Rotation paths and how fast each direction turns (degrees per step)
Each turn is a multiple of 5 degrees from 10 to 175, or 0.
Each row of a path follows its step; steps can be skipped.
Rotation 1:
step 0: [ -1  21   3  28   7 -19  -5   9  22  44  -7 -13  25  17  20   6   4  -1
  -8   4  10  -4  45  -2  16 -12  11 -39   1   1  14 -41  -2 -10   8  21
  -6  -6]
step 1: [-27  14 -10  -4  20 -24   8 -27   0   2   4  36  35   4  13 -20  23 -32
   8  15   2 -18  16  14   5  11 -10   8 -12  40 -26   5  -1   8  -9  21
  26   6]
step 2: [-36  12  -2   3 -15  48   0 -23  54  -5 -13 -11  19   4  -8  -9  11   8
  -4  -2  19   7   3  15   0   5  20  -6  15  35  27  -5   8 -16 -15  12
  -3 -10]
step 3: [ 13   8 -14  46   3 -14  -1 -10  16  21 -43  34  27   2 -22   5  -7 -21
 -12   0  -1   7  10  23 -23   2  -4   9  21  15 -17  12  -1   0   5 -20
 -32  16]
step 4: [ -9 -25  16  33  -4  13 -19 -18  18  -1  28   6  27  23  32  -7   8 -41
  11   2   3  22  15  -6   3 -11  13  -4 -28  -1  -2   7  22 -32  -4 -18
 -15 -16]
step 5: [ 28  -6   0  12 -17   8  22   6   9   3  -4 -13  24  -9 -15 -25  12 -25
 -16  30  16 -30  21  38  13  11   1  20  -7  -5  -8 -28  27 -23  -9  19
  -5  27]
step 6: [-22  11   7 -10  24  50   5  -6  18  -7  -5  26   2 -23   2  17 -12 -28
 -17  29  -9  19  25  -3  -3  10   8 -11   4  10 -35 -20  27  -3  28  -8
   8  -7]
step 7: [ 19   1 -14  18 -11   0  27 -48  31  15  15  -4  26 -35 -13   7   6  -8
   5  14  28 -11  -3 -25  33 -11  11  -8  20  -2  -7  12  -9 -11  21  -5
 -22   2]
step 8: [  1   0  -2  34   0   2  20   4  17  17  -2  18 -17  28  14  20  -8 -16
 -22  -1  19  -1  58 -25  18  -8 -10  -7 -14  21 -16 -28  -1  14 -23  12
 -14   1]
step 9: [-21 -14   9   1   2  -5   3 -49   5  11  30  28  41 -16  -7  -9  -1 -16
   5 -21  13   7  -6  29  11   7 -10   3 -10  -2 -20 -31   7  21 -15  37
   8  -6]
step 10: [-17  16   8   1  -3  27   3  -3  24  -8  -4  10   8  -7 -12   4  -8  -5
  -3   6  11   2   7  13  29 -12  41   7  23  37  13 -18  11   8 -47 -30
  -2  33]
[  1   4   0  -4  -5   1   7   4  -7  -4   5  -4   4  -7  -5   6   7   6
   5  -4   7  -3  16  -5   5   0  -3  -5   3   0 -14  -8 -11  -3   6  -4
   4  -9]  45
[ -1  -9   1   5 -17   5  -7   5  -6  -7  -2   3   9   7  -3  -1  -4  -3
   4  -7  -5   9  -3  10   3   6   4   3   2  -4  -4  -4  -8   2  -9 -10
  -3   4]  55
[ -1  17  -1   2   0   6   3  -2   4  -8  -5   0   4  -7  -8   0   3  -6
  -4  -8  -8  10  -4 -13   0   1  -9   2  11  -7   6   0   2  -5  -3  -3
   6   6]  90
[ 11  -2  -6   8  -1  -8   2   1   1   4   3   1   3   7   5  -1  -6  -8
   0 -15  -5  -3  11  -9   3  -9  -4  -5 -10  -5   9   5  -5  -1   7  -4
  -6  -1]  90
Rotation 2:
step 0: [-52   6  16  -2 -19 -11   0   0  22  18  17 -16 -11  15 -33  -8  28 -33
 -25   9  12 -27 -14  18   6  24   0 -15   3 -10 -19  -1  -3 -24  19 -23
   2  -3]
step 1: [ -2  17 -28  18  13  -3  24  -2  -6  -5  16  18 -19 -44 -21  14  13   5
  26 -35  18   2  -3 -32  22  -4 -23  20  32  11  22   1  10  26  10  -5
  13   2]
step 2: [ 32   8   1  -3   3 -12  -5  13 -10  17  -9   1   3   3  26   3  -9 -16
  -8  -9 -26 -15 -22 -17  -7  -1  -8 -37  10 -19  20  -7 -63 -16 -17  36
 -10 -17]
step 3: [-20 -16  -4  -9  -4  -8 -20   8 -15  -7  22 -32   7   0 -12 -29  14  23
   0 -22   5 -39  23  13   9  -3  18  35 -47 -17 -10  -5 -20   3   3 -12
 -27   7]
step 4: [ 31   5  11   7  -1   0  -4  -7  -4  -7  -2  38  12 -20   0 -16 -60   4
  11   6  -1  -3 -25  -8   1   5   9  23 -15  15  12  -2  16  30   1 -22
  44  20]
step 5: [  0  27  24 -30  -4   8   1 -11  27 -26  -8   0  -1  22  32  30 -19  -3
 -12  -7 -12  10  17  30  22   0 -32 -29 -25 -24 -17   1  -3 -19  -7  13
   9 -18]
step 6: [-31 -33 -34   7  11 -29  27  -5   6 -31  -9  -5  -3  29 -33   3  20   9
  12  26  -4   8  -2   3 -19 -33 -10  12 -19  -1 -15  20   5  24  14   0
 -10  12]
step 7: [ 13  -6  51  26   8 -19  21  -5 -20  25  13  36   9  13  -1  -9  -7  15
   4   3 -13  16  21 -31 -24  26  -6  -2  36  20 -14   6  17 -11 -11   5
  11  -6]
step 8: [-43  44   3  20 -14  35  -2  33  -7  25   5 -36  -3  19  25  15  17   3
  12  -4   7  14  -4  23  -3   1   8 -16 -14   1  19   9   4   2 -15  12
  -7 -23]
step 9: [-16 -55 -33  -1  19   6  -3 -34  -9   7  13 -26 -13 -17  -1  15  -5 -15
 -16  -9 -20   5  -4   0   4  -8  40  19  29  -4  19  -2   4  30   0   5
  14  16]
step 10: [ 45   8  11   5   6   4 -19   3 -19  -7  -2  -3  -6 -23  31  -1   8 -20
 -23  10 -18  14  -7 -22  18  36 -20  -1  -8  34 -18  -4   1 -26 -14 -18
 -35  27]
[-5 -5  7  6  6  9  0  1 -8  8 -9  0 -3 11  2  9  0  4 -6  8 -6 12  7 11
 -6 -1 -3  5  4  4 -4  9  8  5  4  0  0  0]  35
[ -3  -6  -3  -3   9   5   3   0   1   0   7  -4  -5   7  -8  -4   5  -9
   9  -7  -4  -3  -2  15 -11  -4   1   4  -1 -11   3  -4   1 -10   0  -3
   0  11]  125
[  5  -5 -11  -6   7  -3   2  -2   3  -8  -7  -2  -6  -3   3  12   8   0
  -1   1 -10   6   2  -9   1  -3 -13   0   3  -1  -3   0 -12  -1  -1   8
  -4  11]  90
[-15  -9   3   6  -4  -8   0  -4  14   2  -4   2   0  -1  10  -1   9   1
  11   2   4   2  -1  -2  -8   2  -4  -6   1   5  -1  -5  10  -3  -9   5
   6   0]  45
Rotation 3:
step 0: [ -8   7 -16   5  16  -1  -6  12  17 -16  28  -2  20  -2  29   6  -1  23
  15  17 -19  10 -15   3   8  11 -29  -4   5  -4 -47  22  -2  16  35 -29
  26 -12]
step 1: [ -8 -11 -18  -4  31  -4   3  -9   7  -6 -15 -12  -4  -5  11  13 -13 -13
 -18   7 -14  10  27 -36  16 -37  -6 -36   7  31  12 -13 -13 -17 -14  16
  36  -2]
step 2: [  4 -15 -13  17  13 -26 -28  -6 -14 -10  -9  49  12  15  15  -2   1   0
  -4  -8 -24  13 -37   8  12 -11  10  -1  34  10  -7  -1  11  34  30 -12
  -4  15]
step 3: [ -1  10  13  -3  32  37  27  12  -3  22 -18  10 -38  -1  -9  15  30 -29
 -10  -1 -25   6  -8 -27  11 -12  -8 -26  -8   0 -24  17  -8 -14  17  -6
  13   3]
step 4: [  5 -22 -11 -11  -1 -18 -46   7  -5  -9 -15   7 -32  -4  -5   6  14  17
 -11  -3 -32 -20 -17  -8  -1 -16  34  12   5   0  14 -35   1 -14 -10 -15
 -11  35]
step 5: [ 21   2  10 -11  20  14  -6   4 -25  25   7  -2   7   1  11 -13  15 -11
  31   5 -27 -11   6 -16  14  23  30  -4   5 -17 -21  44  19 -15  25  -6
 -28 -12]
step 6: [  0   1  47  -4  13 -20 -25  -6   4  20   5  -4 -16   2  10  -5   9   9
 -12 -20  -8 -17  27   4 -18 -11  -4   7 -20   4   9 -14 -28 -49  -3  23
  10  32]
step 7: [  3   5 -16  21 -10  -9 -20 -31  -2   9  16   0  17 -17 -12   1 -27 -31
  21  10 -28 -25   9  31 -20  10  11  12  10 -26   5  21  27  -4  13 -15
 -16  19]
step 8: [-12 -10  40  13  30  -2  25   0  20  26  -2 -20   7  -9  -5  17   3   9
  20  28  25  -7   0  -2  -4  22 -26 -12  -6  20 -12   2  10 -26   5  27
 -12  33]
step 9: [ -3 -24 -17  28 -11  17  -2  -9  -2  -7   8  -8   6 -39  32 -10 -29  -9
 -13   0   2 -17  -7  26 -12 -16   4   6  21 -29  12 -26 -22   7 -15  28
 -17  25]
step 10: [ -2   0  -2  18  28   7   5  19 -10 -11 -16   1  45  -3 -12  -2  10 -40
  -6  20  21   0 -28  20  10  49  -9   0  -7  15 -15  13   6 -15 -15   2
 -11 -10]
[ -4   1   6  -1   3   5  -4  -6 -10   5  -3   4   8   5   7 -12   1  -4
 -17  -4  -3   2  -1   9  -5  -4   2   3  -7   8   2   4  -1   5   6  13
  -4  -8]  95
[  5   2   2   0   5  -3  -7   5   7  -1  -7   5   0   0 -11  -7  -9   5
  -2   5  -4  -1  -3  10  13  12  -1   1  10  -2   1  13   5   6   3  -2
  -5  -6]  140
[  9   3  -4  -5 -12  -7   0  -5   1   4   5  -2 -12   0   4  -1   4   0
  -1 -10  -4   1  -5  -1   6   5  -3   2  -7  -1   1   9  15  -9  -1  12
  -2   7]  35
[  7   4  16 -11  -3   2  -3 -11   7   9  -2  -3   2   2  -4  -4  -3  -4
   5   1   2  -7   5   3   4  -4  12   6  -5  -5 -10 -11   4   1   2  -5
  -2   2]  35
[ -5  -6  -9  -3   5   4  -2  -1   0   2   0   7   1  17  -2  -8  -2   0
  -9  -6   4  -1  -6  -8   9  -5  -6  -7   4 -10  -9  -8   8  -7  -3  -5
   2  -2]  35
